One turn moves every row onto another: examples first, then more rows asked:
ner: [ 1.37  0.96 -0.72  1.90  0.78 -1.21 -1.12  0.98 -0.99  2.48  0.41 -1.36
 -2.56  2.77  2.15  0.01  1.45  1.17  1.01  3.63  0.92]
sanon: [-0.63  0.13 -0.30 -0.49  0.57 -2.48  0.89  1.10 -0.83  1.36  1.66  0.59
  0.08  0.65  3.34 -1.00 -1.15 -2.42 -1.95 -1.02  1.35]
zipo: [ 1.34  1.31 -0.23  0.48  0.18  2.52 -3.32 -1.17  1.49 -0.48  0.28  0.86
 -1.35  2.13  2.19  1.24  0.72 -1.13  0.45  1.23 -0.40]
Regor: [ 0.21 -0.74 -0.65 -0.67  0.46 -2.49  0.22  0.59 -0.59  1.27  3.01  0.66
 -1.00 -0.05  4.34 -0.64 -1.19 -0.90 -0.81 -0.60  1.68]
rapo: [ 2.42 -1.41 -1.49 -0.38 -0.64  1.22 -0.72  2.05  1.02  0.94  0.44  1.06
 -1.25  1.06  2.56  0.27 -0.25 -0.69 -2.01  3.84 -0.64]
nipe: [ 0.40 -2.16 -0.35 -0.09  0.42  0.40 -0.67  1.24  2.50  0.25 -0.58 -2.21
  2.01  0.84  4.60 -0.87  0.61  0.65 -2.75  0.28  0.41]
vumu: [ 2.07 -1.59  1.20 -0.76  2.62 -0.72 -0.74 -0.11  0.05  0.75 -1.59 -0.85
  0.53  1.16  0.44 -0.69  2.74 -2.05 -0.30  2.15 -1.26]
Nuten: [ 0.07  0.98 -0.55 -0.10 -0.05  2.28 -2.77 -1.82  2.06  0.31  0.22  0.70
 -1.16  2.29  1.65  1.85  0.89 -1.05 -0.24  0.21 -0.84]
supo: [ 0.14 -0.68  0.82 -0.51 -0.01 -1.97 -1.65  0.77 -0.58 -2.59  0.22 -2.25
 -1.57  1.79  5.24 -0.20 -0.10  0.58 -2.12  0.92  1.91]
bunet: [ 1.06 -0.87  0.10 -0.55  3.70 -0.80  0.19  0.08  0.77  1.79 -2.24 -1.59
  0.25  2.08  0.97 -0.66  2.47 -0.73  0.77  1.68 -0.57]
kup: [ 1.48  1.02  0.36  2.11  0.63 -0.41 -1.03  0.84 -1.04  2.47 -0.31 -0.69
 -3.24  2.46  1.36  0.22  1.65  2.19  0.20  1.90  1.16]
sevo: [-1.31 -0.41  0.73  1.82  2.35 -0.36 -2.28 -0.73 -1.45 -1.49 -1.40  0.89
 -1.56  1.70  3.41  1.78 -0.30 -0.65 -0.36 -0.15  1.14]
nibop: [-0.20 -0.64  0.88  0.24  0.44 -2.34  1.29  1.51 -1.13  0.89  2.28  0.75
 -0.73 -0.46  2.73 -0.63 -1.12 -1.81 -0.97 -0.89  0.30]
rez: [ 0.05  0.54 -0.97  2.08 -0.72  0.22  0.39 -1.53 -1.13  1.35  1.31 -2.37
 -2.19  0.37  5.14  0.26  0.78 -0.72  0.84 -0.91  0.27]
Zunad: [ 0.48 -1.40  0.56 -0.79  2.44 -0.30 -1.33  0.09  0.94  2.09 -2.00 -1.80
  0.00  0.86  0.24 -0.20  2.66 -1.22  0.78  2.33 -0.39]
milit: [ 0.50  1.22 -0.63 -1.22  0.86 -1.94  0.50  1.29  2.06 -1.76  0.68 -1.86
 -0.48  0.88  0.86 -1.92  0.80 -1.43 -1.73  1.55 -1.87]
vogeb: [ 1.18  1.86  0.42  1.28 -0.02 -0.70 -2.04  1.39 -0.15  2.00 -1.71 -0.92
 -1.86  2.22  1.52  0.47  1.20  1.81  1.27  2.84  0.67]
kap: [ 2.40 -1.57 -0.76  0.39  0.66  2.29 -0.81  2.30  1.21  0.83  0.34  1.29
 -0.43  1.36  2.21 -0.24  0.28 -0.75 -2.43  3.29 -0.31]
nam: [-0.78 -0.67  0.64  1.09  2.70 -1.05 -1.48 -0.79 -1.96 -1.46 -0.97  1.52
 -2.02  0.93  2.98  2.17  0.22 -0.07 -1.17  0.43  0.45]
zukoz: [ 0.67 -2.42 -0.65  0.63  0.42 -0.42  0.10  0.83  1.84  1.08 -1.75 -1.60
  1.75  1.33  4.50 -0.30  0.83  0.55 -3.29 -0.06 -0.13]
Gozad: [ 0.17  2.10  0.83 -2.45  0.66 -1.05  1.00  1.50  1.70 -1.09  0.74 -2.51
 -0.58  0.97  1.27 -1.24  0.50 -1.59 -0.90  0.92 -1.23]
geval: [-0.81 -0.03 -0.46  3.00 -1.18 -0.28 -0.15 -1.45 -0.21  2.04  2.08 -2.36
 -1.43  1.62  3.81  0.15  1.13 -1.01  0.68 -1.03  0.11]
Gif: [-0.53 -0.87 -1.13  2.68 -0.42  0.51  0.69 -1.18 -0.68  1.38 -0.10 -2.24
 -2.95  2.26  4.20  0.71  1.00 -0.48  0.58 -0.87  0.62]
fov: [-1.07  1.92 -0.11 -0.93  1.14 -0.69  0.59  1.23  1.95 -0.86  1.63 -2.10
  0.26  0.74  1.56 -1.25  0.44 -1.59 -2.92  0.97 -1.42]
fiban: [ 0.12  0.67  0.93 -1.26 -0.62 -1.91 -1.75  0.16 -0.36 -1.76 -0.10 -2.94
 -1.19  1.63  5.28  0.73  0.89  0.55 -2.31  1.34  1.53]

nibop moves to bunet
Zunad moves to rez
Where do these go?
nipe moves to zipo
Nuten moves to fiban
fov moves to vogeb

One turn moves every row onto another: examples first, then more rows asked:
pegef: [ 1.96  1.46  1.13  2.58  0.60  0.05  0.68  1.09  0.53  1.74  1.87  1.02
 -0.07 -0.73 -1.16  1.49 -0.11  0.29 -0.36]
Runet: [-1.36 -0.41 -1.13 -0.68 -1.26 -3.13 -1.11  0.30 -0.76 -0.37 -0.58 -0.33
 -0.35 -0.59  1.80  0.14  0.21  2.84  1.04]
Komok: [ 2.07  0.64  0.21  0.20 -1.93 -0.94 -0.34  1.47 -0.91  0.57  2.06  0.10
 -0.47  0.64  0.77  0.77 -2.98  3.37  1.78]
kipoz: [ 2.87  0.82 -2.61 -0.29 -0.98  0.20  0.21 -0.21 -0.87 -1.89 -0.69 -1.46
  2.31  0.79  0.39 -1.73  0.01 -0.79 -3.22]
kedi: [ 2.81  1.72  1.39  2.18  0.89  0.10  0.35  1.11  0.66  1.53  1.51  1.41
 -0.09 -0.13 -0.25  1.07  0.56  0.12 -0.16]
mas: [ 2.23  1.42  1.09  2.39  1.10  0.22  0.29  0.92  0.77  1.93  1.78  1.53
  0.21 -0.24 -0.55  1.00 -0.23 -0.06 -0.48]
nilad: [ 2.64  0.70 -1.91 -0.38 -0.64  0.19 -0.23 -0.24 -1.22 -2.34 -0.46 -1.46
  2.19  1.00  0.38 -1.82 -0.13 -0.47 -3.85]
veg: [ 2.87  0.05 -2.03 -0.02 -0.72  0.26  0.58  0.11 -1.04 -1.42 -1.03 -1.49
  2.20  1.44  0.34 -2.08  0.03 -0.47 -3.80]
sigif: [ 1.64  1.34 -3.76 -1.04 -2.51  0.22  0.67 -0.10 -2.71 -0.58 -0.04 -0.93
 -0.68  0.88  1.04 -0.66 -1.73  2.96 -1.67]
Fazu: [-1.56 -0.59 -1.02 -0.70 -1.93 -2.81 -1.42  0.38 -1.11  0.11 -0.55 -0.60
 -0.34  0.21  1.86 -0.38  0.01  2.25  0.89]
Vezo: [-1.21 -0.62 -0.87 -0.43 -2.04 -2.76 -1.33  0.23 -1.14 -0.46 -0.18 -0.34
 -0.52 -0.79  2.08 -0.08  0.20  2.08  1.08]
Zak: [-1.13  0.00 -1.23 -0.77 -1.51 -3.16 -1.29  0.44 -0.99 -0.46 -0.73 -1.22
 -0.38 -1.04  1.47 -0.20  0.06  2.72  0.84]
Sopot: [ 4.34  2.54  0.60  1.00 -0.83  1.02  2.09 -0.97 -0.96 -0.13 -0.08  0.21
  0.47  1.30 -0.90 -0.45 -2.09  2.19 -1.10]
gefop: [ 2.48  1.18 -1.67  0.20 -0.90  0.46  0.08  0.34 -0.68 -2.48 -0.41 -1.77
  1.66  1.05  0.11 -1.76 -0.32 -0.47 -3.95]
rami: [ 2.67  1.11  1.60  2.56  1.11 -0.15 -0.08  1.04 -0.17  2.12  1.41  1.23
 -0.01  0.13 -0.48  1.24  0.23  0.05 -0.18]

sigif moves to Sopot
pegef moves to Zak
Vezo moves to kipoz
Where do these go?
rami moves to Fazu
nilad moves to mas

One turn moves every row onto another: examples first, then more rows asked:
Kavuv: [ 0.13  0.59 -0.35 -1.94 -0.82 -2.28  1.23 -2.25  1.91  0.68  0.90 -0.87
  0.59  0.21  0.55  1.77 -1.42]
Nevi: [-1.63 -3.82  0.61 -0.99  0.85 -0.82  0.32 -0.57 -2.58 -1.12  2.46 -0.27
 -2.08  1.68 -1.69  0.46 -1.78]
konu: [ 0.51 -1.01  2.09 -0.97 -1.07 -2.83  0.10 -1.63  1.47 -2.44  0.39  0.45
 -0.09 -1.00  0.43  0.29 -3.48]
piten: [-0.51  1.01 -0.38 -0.99 -3.47  0.14  1.59 -0.66 -0.87 -0.56  1.60 -1.70
 -0.23  1.62 -0.01  0.48 -1.92]
tepum: [-1.10  0.92  0.86  0.48  0.06  0.00 -2.89 -1.29 -1.82 -2.34  1.47 -0.32
 -1.60 -0.33  0.54  1.75  1.43]
Zup: [ 0.17  0.63  0.94  0.73 -0.98 -2.86  0.28  0.88 -0.42 -0.51 -0.94 -0.28
 -1.56 -1.49  2.10  1.47  1.62]
kib: [ 1.09 -1.38  0.48 -0.97  0.72 -2.19  0.34 -1.00  3.04 -1.26 -0.23 -0.39
 -2.19  0.71  0.19  0.63 -1.75]
viv: [-2.88  0.55 -0.02  1.04 -0.20 -0.98  2.26 -0.32 -0.36  0.85  2.34 -1.62
 -1.37 -0.43 -0.01 -0.10 -0.32]
kenul: [-0.14 -0.71 -1.34 -1.77  0.18 -2.22  1.26 -1.46  0.71 -1.95 -1.55 -1.79
  0.85  0.93  1.34 -0.65 -2.38]
lipot: [ 1.23 -1.27  2.61  0.56 -1.34 -1.60 -0.20  1.07  1.13 -3.03  0.20  0.66
 -1.41 -0.03  0.82  1.92 -0.40]
Kemu: [-2.44 -2.13 -0.38 -0.46  1.54 -2.40 -1.20 -2.12 -3.09  0.09  0.47 -1.00
 -1.84  1.27 -0.79 -1.11 -1.27]
Mub: [-0.33 -1.85  2.26 -0.79 -0.74  0.67  1.83 -0.14 -0.22 -3.58  0.52 -0.03
 -1.03 -0.85 -0.34  1.12 -2.41]
muz: [-1.77 -0.22 -0.45  1.31 -1.69 -3.12  1.11 -0.52 -2.00 -2.57 -0.48 -0.80
 -2.54  1.22  2.36  0.18  0.10]
Dom: [-3.41 -1.21  0.25 -0.51 -1.11 -2.10 -0.27 -1.42 -4.39 -1.22  0.43  0.64
 -0.13 -1.37 -0.34  0.46 -1.54]
Rute: [ 0.21  0.70 -0.22  0.48 -0.50 -1.85 -2.52 -0.70 -1.17 -0.87  1.55 -3.26
 -0.25  1.93  1.39 -0.90  0.28]
sini: [-2.75 -2.08 -0.36 -1.87  1.37 -2.12 -1.91 -1.73 -2.84  0.17  1.01 -0.28
 -1.40  0.08 -1.54  0.16 -1.76]
tuz: [-1.38 -3.70  0.13 -1.22  0.09 -1.23  2.07  0.52 -1.90 -0.72  0.26 -1.65
  1.11  1.98  0.33  2.40 -0.44]
kigil: [-1.44 -2.25  0.54 -1.53  0.05 -1.80 -1.68 -0.48 -2.79 -1.69 -0.12 -0.76
  2.90 -0.55  0.31  2.13 -0.82]
korum: [-1.29 -2.68  0.55 -1.84  0.15 -1.02 -1.10  0.32 -3.36 -1.35  1.10 -0.43
  1.72 -0.22  0.05  2.93  0.12]
gerin: [-1.62 -3.94  0.64 -1.29  1.29 -1.69  0.52  1.38 -2.12 -0.35  0.44 -1.25
 -0.01  2.04 -0.46  2.00 -0.30]
megot: [-0.69 -0.79  0.38 -2.48  1.21 -0.43 -1.29 -1.38  1.68  0.22  0.21 -3.13
 -0.77  0.34 -0.54  0.96 -2.12]
bapi: [ 0.38  1.67  0.88  0.73 -1.30 -1.38  0.86 -0.40 -0.26  1.26  2.05 -0.31
 -0.08  1.65  0.08  0.90  0.90]
Fal: [-0.47 -0.16  1.05  0.00 -1.86 -1.60 -1.91 -0.53 -0.52 -4.58 -0.35  0.48
 -0.23  1.45  0.36  0.41 -2.56]
Lagan: [-3.24 -1.52 -0.12 -1.03  0.22 -2.23  0.09 -0.30 -3.69 -0.15  1.02  0.32
  0.88 -1.63 -0.46  0.82 -1.04]
bipi: [-0.17  1.16  0.00 -0.24 -1.17 -1.19  1.46 -1.18  1.58  0.60  1.32  0.52
 -2.40 -0.25 -1.10 -0.04 -1.80]
zugat: [ 1.60  0.40  1.70  0.94  0.04 -2.23 -1.02 -0.93 -1.70 -1.06  0.37 -0.37
 -2.44  1.20  1.47  0.03  1.91]
Muve: [-0.98 -3.05  0.73 -0.66  0.02 -0.24 -0.29 -0.79 -2.31 -0.80  2.31 -1.11
 -1.27  3.45 -1.69  0.99 -1.32]
kilu: [-2.02 -0.74  1.14  0.44  1.75 -2.56  0.09  0.99 -0.58 -1.93 -3.07 -0.41
 -1.02 -0.33  1.16  0.72  0.38]
Sizo: [ 0.82  2.20  0.34  0.09 -0.51 -1.46 -1.83 -1.34 -0.15  0.32  1.41 -0.31
 -0.96 -1.51  0.25  0.01  0.61]
Dov: [-0.06 -0.92  2.57  0.17 -1.32 -3.66  0.03 -0.21 -0.72 -2.04 -1.88  0.51
 -3.18  0.26  1.20  0.22 -1.25]

tepum moves to viv
Fal moves to muz
Where do these go?
Muve moves to tuz
konu moves to Dov
lipot moves to Zup
Nevi moves to gerin

